In the rows, 128 means zero.
One turn moves every row onto another: examples first, then more rows asked:
k324: [117 175 124 106 119 137 120 132 124 143 143 146]
k78: [136 158 113 113 109 132 125 141  83 135 160 142]
k661: [132 145 121 142 121 158 107 112  84 126 135 158]
k211: [131 100 139 169 129 129 163 134 108 136 141 119]
k788: [118  76 156 110 141 133 142 126 134 137 138 147]
k921: [136 144 115 132 129 151 107 132 109 119 118 174]
k319: [145 113 117 102 113  80 123 133 117 132 131 143]
k182: [145 103 138 123 134  98  89 129  96 131 154 110]
k629: [137 130 111 120 115 112 129  92 140 142 105 131]
k764: [132 132 149  95 165 111 132 140 119 113 141 109]
k351: [174 103 107 133 103 143 121 134 105 147 147 124]
k248: [111 111 156 154 124 114 163 133 114 145 155 124]
k572: [152 146 109 133 134 155 104 148  88 124 147 127]
k357: [161 109 125 127 132 147  96 147 150 146 132 125]
k814: [140 127 130 116  86 126 131 112 110 168 166 128]
k138: [133 162 120 125 143 160  98 140 129 131 130 131]
k598: [130  73 144 129 130 150 151 104 107 138 140 133]
k912: [124 142 152 108 150 123 141 105 101 125 150  95]
k564: [127 132 147 109 115 130 105 126 156 166 151 130]
k38: [117 148 142 128 123 141  97 122  85 130 155 161]
k622: [137 121 132 142 136 131  94  88 119 141 128  99]
k268: [144 138 122 115 140 131 162 101  99 118 126 103]
k668: [120 147 136 117 130 133  97 142 109 124 138 176]
k172: [114  78 161 116 131 134 144 111 113 143 154 137]
k851: [129 101 141 164 143 131 154 147 137 132 124 126]
k18: [110 112 158 148 138 115 153 146 143 141 139 130]
k902: [133  71 139 123 140 148 149 119 129 133 125 143]
k167: [152 127 119 103 154 120 154 136 117 106 117 118]

k324 moves to k78
k764 moves to k912
Now find these:
k18 moves to k248
k564 moves to k814
k319 moves to k182
k38 moves to k661
k598 moves to k902

